Each path is a new rotation, seen through one point. The rows after it are directions, each followed by how far the rotation turns it, in degrees each step (0 if it stays put).
Each turn is a multiple of 5 degrees from 10 to 175, or 0.
Each row of a path follows its step; steps can be skipped.
Path 1:
step 0: [ -6  -8  19  -3   2 -29  27  14   4 -29 -33  19  11 -26 -20 -20   3 -23
   0 -33 -23 -46 -24 -19  20 -15   4 -15  24   0]
step 1: [ 17 -28   9   2  -3   5  -6  -3  -3 -12  37 -27  -3  24  -8 -45 -42   4
 -22  46   0  26 -12   4 -11  12 -24 -18 -14   4]
step 2: [  5  13  -8   6 -20  18  25 -35  10  -9 -16  41 -25  17  -3   0   4 -22
 -25 -42   4 -17  20  10  33  -5 -23  41  -4  -7]
step 3: [ 10  12  20 -34 -19 -27  10   9   5   3 -10 -32   7 -23  11  26 -23 -37
 -14  42   8 -10   4 -18 -10  -9 -24 -41  17  14]
step 4: [-14 -45  46  12 -19   6 -39  -9   3 -12 -15  33 -24  44 -16 -15  31  12
  -3  -1   4  14 -13   6   2  -9 -19   2  -1  -6]
step 6: [ -1  -7  32 -11 -39  19  15  18  25 -17 -35 -26  -7 -12 -15  -3  26 -11
  35  -1   5  -2   4 -29  11 -13   9 -10 -22 -47]
step 7: [ 29  -9   6  16  19  -5 -32   2   9 -15  33  26   4   9 -11   5   5 -10
   9  31 -37  25  51  21 -25 -10  -5 -18   7  30]
step 8: [ -7 -21 -26 -18  -6  -6  16  -4   3  50   0  -8 -51 -17 -11 -10  34  -3
  10 -11  -3 -27  -8   8  27 -33   1  26 -28  -3]
step 9: [ 31  -5  18 -10  17 -20  21  31  32  -2  -8  25  42  -1 -18  27 -33   7
   7  33   0   9   7  -9  28  10  28 -25  -7 -12]
step 10: [-15 -22 -37  33  30  -5 -30 -10   5 -34 -33 -29 -37  11 -20 -18  15 -12
   3  11 -33  16 -10  10  10 -13 -14  12  -2  -3]
step 11: [ 38   6 -30 -47   9  -4  19 -16  32   1  53  23 -11   9  23  18 -14  19
 -10 -12   0 -14 -11 -11   4 -22  -4 -12  -6 -14]
[-14  -7  -8   5  -6   4   2   3  -6  -3   3 -11   1  -2  -7   9 -13   6
  -1  18  -4 -15   7   1  -7  -8  -2  11  10   0]	160
[ -5 -10   7   0 -14   6  -2  11   2   5  -1   5 -10  -1  -1  18   4 -13
  12   1   1   8  10   6  -6  -1   0  -3 -15   8]	25
[ -9   5   3   5   5   8  12 -10  12   7  11  -4   2  -4   4   6   1   2
  10  -7   1  -2  -5  -7  14 -10 -12   1   2  16]	125
[ -8  -3 -17 -12  -1 -11   6   4  -3   6  -5   4  -7 -17   9  -1  -1  -6
   3 -13 -15  -2   0  -1  -6   2 -13  -1   4  -3]	135
[  0  -4   3 -11  10   7 -13  -1  -4 -15   0  -1   0  -5 -10  -2   2  -2
   1  -4  -3   3 -12   3 -13 -19  -1 -10   5  12]	110
[ -3  -3  -9   9  -1   7  12   0   2 -23   1  -6  -2   4   2  -4 -16   1
   6  -9  -5  10  -4  -7  -3   4   5  -2 -15  -4]	80
[  5  -8  12  12   9  10   9   8  -4  -1  -5   6 -10 -14   5  -2  -2   7
   3  11   3  13  -3   0   0   4  -9  -5  15  -8]	125
Path 2:
step 0: [-22  11  18  28  19 -20 -31   2 -12  18   6 -17 -49  44  -3  11 -16   3
  12 -34 -10  -3   1   3  40   6 -22   7  25   2]
step 1: [ 31 -25   2  46 -11 -10   8 -32  27 -33  19  17   0 -12   9   0   3   0
  18 -33 -11 -24 -17 -30  24 -15 -11  17  30  18]
step 2: [  6   7   3  15  18  14 -41  25 -17   4  19 -39 -47 -30  24 -12 -30   6
  -5 -29 -19  -3  13 -25   9  -8  -6   7  13  25]
step 3: [  7 -29  22  29   1  35  -3 -24  66   1 -12  -1 -13 -24 -10  -6 -14   9
  -4 -29 -12 -39 -13   2 -10  18   3  16  -8  13]
step 4: [ -3  -9   6   5  13  14 -40  25   5 -11  15   3   0 -17  26 -32   8 -17
 -27  -2 -16  -3  32 -30 -37  21 -41   7  -6  29]
step 6: [ -6  -7  11  15 -17 -22 -21  30  12  -4  23  25   9  24 -17   8  25 -29
 -10 -13 -18 -31  17 -11 -24  -7 -62   6   4 -11]
step 7: [ 26   6  -3  50   7  22 -20  -2  10  17  -7 -11   4  15 -15  12 -18 -33
  19   6   0  42   9 -19  32 -24 -38 -22   7  -3]
step 8: [  6   8  22  19 -33  -9   2  17  14  12  36 -14 -11  18 -16  11 -13 -19
  -9 -39  -4 -48  -4 -39   0 -25   0 -14   6 -33]
step 9: [ 18  19  15  15  28  56 -11 -36   1  11  16 -17 -13   4  15  22  10 -17
  22   1 -22   2   0 -45  11  13 -24   2  27 -10]
step 10: [ -8  -9  34  21 -19   6  -5 -20   8   0  29   6 -26   0   9 -31 -18 -19
 -15 -35   0  -1   8 -49   2  13  41 -28 -18   1]
step 11: [-15 -12  36 -35  23  25 -11 -10   6  22   7   8 -27 -10   4  -4  30 -10
  16 -28 -18 -19 -13 -15   7  24 -37 -15  21  34]
[ -4 -15 -11   3  -1 -14   5   5  -4   3   7   6  -7  12 -12   0   4  -7
   6   3  11   5   4   9  10  -4 -14   2   5   7]	55
[ -7  -9   4  -4  -1  -9  10  -2   5 -13  15   0  12  -6   3  -9   1  -6
  -6   0  -5 -13 -12   2  -8 -12  -4 -10   5  -4]	155
[-12   3   5   0   1  -6   0  -9   0 -12   7  -5  -6  -4  -5   6   3  13
   8  -7   0   2   3  -5   2   8  12  -5  16  21]	35
[-11   6  14  14  13  -1  11   7   0   0   0   1  -9   5 -10  -7 -16   2
   2  -3   5   5  -7   7  -3  -4   8  -2 -11  -4]	145
Path 3:
step 0: [ -4 -36  -7 -18 -20 -23  12 -23   3  12 -15  -4 -20   4  -8  26  12 -15
 -11 -28  29 -10  42 -12 -11  -3  20   4  37  -2]
step 2: [  5   5  11 -13  12 -22  20  61  -7  -2 -16  12  17  24  23  19  -6   7
 -12  28  -8  17 -10 -10 -40  -8   1  17  -1  -2]
step 3: [  4   8 -17 -42  41   8  15 -22  -3  -9 -11  31   1 -24  19  17  11   6
 -39   8   5  -3   2 -13 -14  -3  18 -31  -4 -20]
step 4: [  1 -24  16 -19 -16 -24  18 -34  -4 -15  -6  14 -26  27  -2 -19   6  12
 -19  25  25   8  -2  13  28 -17  -9 -38 -13  20]
step 5: [ -9  12   9  -9 -36 -30  29   1 -25   1   4 -33  18   0  22   3   8   1
 -11  29  13 -20  19  25  25  24   9  23  20  -1]
step 6: [ -7 -30   4  -6  -4  -6  50   3  29  12 -24   1  10 -26  -4  44  25 -11
  -9 -12 -11  12  -1 -15   5  20 -19  24  19   2]
step 7: [  5  -5  -3  -2 -12  -9  12  21  21 -32  12  41 -14   4 -12  35  10 -16
 -12  -4 -27   3  23  12 -13 -20  35 -15  -3  34]
step 8: [ 48   2  -2 -13  13 -55  -3   4  -9  -1  -8   0 -10   6  10  -9  -2  26
 -10  19 -23   0 -18  -4 -17 -20  32  -3  28  -3]
step 9: [ 30  13  -8 -33   2   7  54 -17  10  -3 -18   9  17  -8  22  -7 -18  33
  11  26   2 -10  -6  10  -7  16 -10  -9 -29 -15]
step 10: [ 13 -18   6   3  -8   5  45  -9 -27  -6  24   8   2  13   6  16 -22 -27
 -48  -1  28  26  -4   2  16  13 -11 -14 -13   4]
step 11: [-15  -6  15 -12 -25 -41   6   1 -21 -18  23   9 -22 -59   6  11  16  -2
 -10  -5  -1 -10  -5   4  41   2   4  -1  14   5]
[  3   7  -6   3  16  -8   1  -4  -2  -6 -13 -11  -9   9 -13   3   0   4
   1   5   5   0  -2   2   5   7  13  -4 -19  -8]	70
[ 0 -7  6  4 -1 14  1  1  8 13  5  1 -1  7 -2 -2 -1  2 -9 -4  0 12 -2 16
 10 -7 15 -8 -8 15]	120
[  2  13   1  18   0  -6   4   4   3   0  -2   2  -7  -4 -10  -4  -4   3
 -18  -2   3 -16   5   1   4 -18 -11  -3   3   4]	110
[ -4  -5   7  -2  -1   2   2  -1  16  -4  -9  10  -9 -10  -6   1   1  14
  15   7  -6   5  -6   4   8  -1 -19  -6  -8   1]	140
Path 4:
step 0: [ 56  14 -15  35 -11   1 -24 -11   6   7  36 -26 -20  10  19  12  10  -5
  26   9   5   4 -12  18   5  30  -8 -18  29  -5]
step 1: [  9  -4 -41  53  17 -55  -5 -21   2 -12   4  21  -9 -12 -17   1   6 -14
  -1  23  -3  19  -1   2 -10   5  16  -9  16  29]
step 2: [ -6  -6 -24  18  11  -5 -32 -16  19 -17 -33   8  23  18 -18  19  17   6
   0  32   3 -25 -12   6  37  32 -30 -33   7  -4]
step 3: [  1 -23 -17  -6   0 -10  26 -24 -13 -31 -56  19 -13  16  -9 -44  23   0
   1   8  12  18  -6  13 -13   5 -17 -33 -10  -9]
step 4: [ 22  -8   6 -12  12  31   1 -35  -5 -39   7  10  -4   2  -6 -16  30   2
   0  -9  40 -30 -31 -13   2  27 -25  27 -10 -13]
step 5: [ 29 -13  -6  15  10   3 -10   7 -43   3  15 -42 -24  -3  -5 -51  32  -1
  -9  25   7  -3   3   5 -28   4 -16  19 -16   4]
step 6: [  4  -5 -14  29  13 -21 -33   6 -12 -26  18  -3  12 -38  28  20  11  12
  27  18   6 -27 -19 -19 -36 -15 -18  16 -16  -7]
step 7: [ -9  22 -28   0  16 -12  -6  39  -9  11 -39 -13  24 -41   4  -7  28  10
 -15  40  17 -18  18 -17  -9   2  11 -21  -6  22]
step 8: [ 17   3  -5 -11 -19  -2  -3   3  29   2 -62  -3   9  -8  28  15 -13 -13
   7  -7  16 -26 -15  -7 -32  12  -1 -22 -42 -22]
step 9: [ 29  20  -2  -2   7  14  23  10  20  -2 -27   9   7  -2  -7 -44   3 -28
 -26 -13  19  12  -2 -61   7  -7  12  11 -25  -6]
step 10: [ 32 -16   1  10   7  31 -51   9  19  22   0 -13 -14 -13   1  -6 -11 -12
 -21 -17   9  19 -17   4  13  -4 -13  28 -41 -33]
[  8  12  -2   2   4  -7  -8   0  -8  13  18   5 -11  -1   2  14   6   3
  -4  12   5   2   3   4  -9 -12  -8   5   4   0]	65
[  8  -8   7  18   2   8   6  -2  -9   5  13 -15  10  -2  -4   1  -4  -5
   0 -13  13  14  -4  -4  -3   2  -4   4  -1   2]	70
[  2 -11   5  -3  -6   5 -10   6   8  -4  12  -6  -9 -15  -2  -9   2  15
   9   5  -5   2  -1  -4 -11   7   9   3  15   2]	60
[ -6  10  -1  -3  13   8  -4   0   7  -4   0  -4   4  -5 -16   7  12   4
 -12  -4   6  -6   0  -9  13   1   4  12   6  14]	140
Path 5:
step 0: [-17  -1  -8  15  15 -39  11 -17 -25 -15  -9  14   0  36   4  11 -24 -22
 -34  -3  -9 -38  24  17   2  -4 -15  15 -19 -28]
step 1: [-32  23   7  -4   1 -38   8   6 -32  -3 -41   7 -31  33   9 -19  -3  -4
 -15   1 -22  28 -15  14  24 -10  -9   9  18  -5]
step 2: [ -3   3   2  -7  -8  -5  -5   2  -7   9 -42   6  -4  -6  -5  11 -37  -2
  17 -12 -30  16   4  18  56 -10  22  13   3  44]
step 3: [  5   3  16   8   6  28   0 -21  36 -21 -43   9 -11 -28  12  12   0  -8
   3  -5  29 -12   1  18  39  -7  24  39   3   0]
step 4: [ 11  23 -24  11 -16   8  33  11  30   9 -24 -21  31 -14  14 -11  12  -6
 -17  12  22   8 -12 -17  29   0  13  33 -23 -38]
step 5: [ 15  -1 -10  11   7  11  22  23  35  17 -11 -15   7  23  58 -17 -31  12
 -20  14 -18  -9   5 -38 -10   1   8  -4  -9  -2]
step 6: [ -4  11 -15  11   3  22 -35   9  15  24  20  16 -40  14  28   4   4  27
 -33  14 -46  -8  -2  -3 -10   1   5  22 -26  -2]
step 7: [-10  -1 -41   9  27 -26 -13   9 -26  -6  34  -2 -29 -19  14  -2   3  27
  -8 -15  -8 -25  14  -2  20 -35  -6  32 -15   3]
step 8: [-16  17   3  -5  19 -36  20   2  -9   1  -5  20  -3   8   6   0 -17  35
  17 -19   6 -11  21  39  -7 -54  10   0  -6 -32]
step 10: [-41 -18  15   5   9   4  29  14   7   0 -19  19 -21  16  16  16  -4 -26
  21 -10 -17  13  -8  -8  56  26  -5  16  17 -18]
step 11: [-10   8   6  -6  14  23  21   2  26  -9 -21  13  -1  26 -31 -26 -12 -13
   7   4  -6  14  16 -14  41   4  12  43 -37  21]
[ -5  13  -7   9   9   3   9   0 -17 -12  11   3   2  -3   5  -7   4 -12
   6  -1   3   4 -11  -3  -2   6   9  13   1  -6]	110
[ -8   1   7   4 -14  -2   2  10 -14   7  -1  -9   2 -12   3  14  -5 -10
   1  -3   0  -4  11 -17  -4  -7  -3   7  -6   8]	145
[  8  -2 -13   0   8  11  -4  14   9  -2   5  -9  -2  -7  -4   1  -7  -5
 -12  -3  -9   8   8   2 -16  -4  -3   8   9  -9]	45
[  1 -11   8   0  15  -7   0   2   2 -11  -7 -10 -14   0  16  -5   0  -1
   0  -7  15  -4  -3  -7  -6   1  -7   1   9  10]	160
[ -2  -5   1   0  -1  -1  -3   9 -10  10 -14   6   0   2  17  -9  -1  -9
  -1   5 -17   7  -6  -2  -6  12  -3 -14   2  -8]	85
Path 6:
step 0: [ -9  14  -6  -6  33  21  52  -3  11  54  -8  -7   6 -37 -13  23 -26  -2
 -14  -8   6 -12  -6 -35 -24  29  56  12  21  -6]
step 1: [-18 -19  14  -6  25  16  39  11  20  10  40   4 -23 -54   8  -5 -39   5
  -8  25   1  50  -9  20  -8  -5  12  48 -27  -7]
step 2: [-60 -25  21 -37   7   7  18   0 -16 -11  13 -15 -37 -13 -17   2   2  42
 -39 -27 -29   2  -7 -21   5  26   5  41  21 -19]
step 3: [-29  -5   2  35  33  15  15  -2 -25 -50   0  27   7 -16 -35  -3   3   4
   9 -12  11  -3 -34  25   8   9  46  59  18 -25]
step 5: [-15 -13  48  16  -7  24  -1 -24  -3 -22  -2  16  13 -19 -43  18 -50  22
 -26  24  48  -6 -27 -27 -18  16  -5  10   7  35]
step 6: [-16 -15 -16 -40  32   5 -23   0 -12 -37  40  -9  27 -35 -34 -17  -8 -33
 -42  47  -2 -14  -2 -17 -22   6   7  16   1  19]
step 7: [-80  -3   0  20  23 -27  15 -14  31 -40  15 -27   6  16 -39   0   9  19
 -17  30  14  -6  -4 -21 -12 -12   5 -15 -31  -6]
step 8: [-48  25  -1   1  -5   6  17 -33  14 -28   8  10  22 -10   0 -46 -25  -6
 -19 -16   7 -64  39   9 -11 -10  37  15  -8  19]
step 9: [-42  12   4  31  19  29 -36  17 -10  -4  -1 -23   8  19 -15 -40 -31  15
 -12  11  -4  -5   3  40   0 -21 -30  30 -37  48]
step 10: [-27  20 -24  24  -8  -2 -21 -13  -7  24   9 -24  36 -23 -57  -5  -2  17
 -23 -44 -16 -39  -8 -28   6   8 -27   3  10  45]
step 11: [-10   6 -26  18  23 -21  20  20  15  25   0  39  42 -23 -64 -14  -6  -8
  30  25 -20 -10  -5  18 -22 -10  11   0 -26  44]
[ -2   6   8  15   3   0 -19   3  -2  -1   8   6  -2  11   9  -2   6   5
  -5 -16  -1   0  -1  12  -1   7  13   0   7   9]	65
[  0   8  -9   2   8   4  15   0  -3  18   7 -10 -12   0  -2 -14  -2   2
  -6 -13   1   0  -3   2  10 -11   3   0  -9   7]	40
[ -6  -1  -4  -4  -5  -8  -3  23   8  -1  -5  -6  -3  10  -2   0   1  -3
 -12  -7   9  11   3  -1  -1  13  -9   3 -15  -3]	140
[ -6  -1   1  -8 -16   2   9 -12   8   2   5   2   3   6   0   2   5  21
  -1  -9   3  -7 -14  -3   0  13  -6 -10   0   1]	135
[-12 -11  10   5   3   3   5   8  -8   8  -4 -12   0  10   1  21   4   4
   1   0   6  -8   8  -9   8  -8   0  -3   7   6]	145
[ -2   2 -10 -17  -4   0  -6  -5  -2   7   6  -2   2  -7   8   0   7 -11
 -11 -12  -4 -11  17  -9  -4   6  -1   6  12  -1]	175
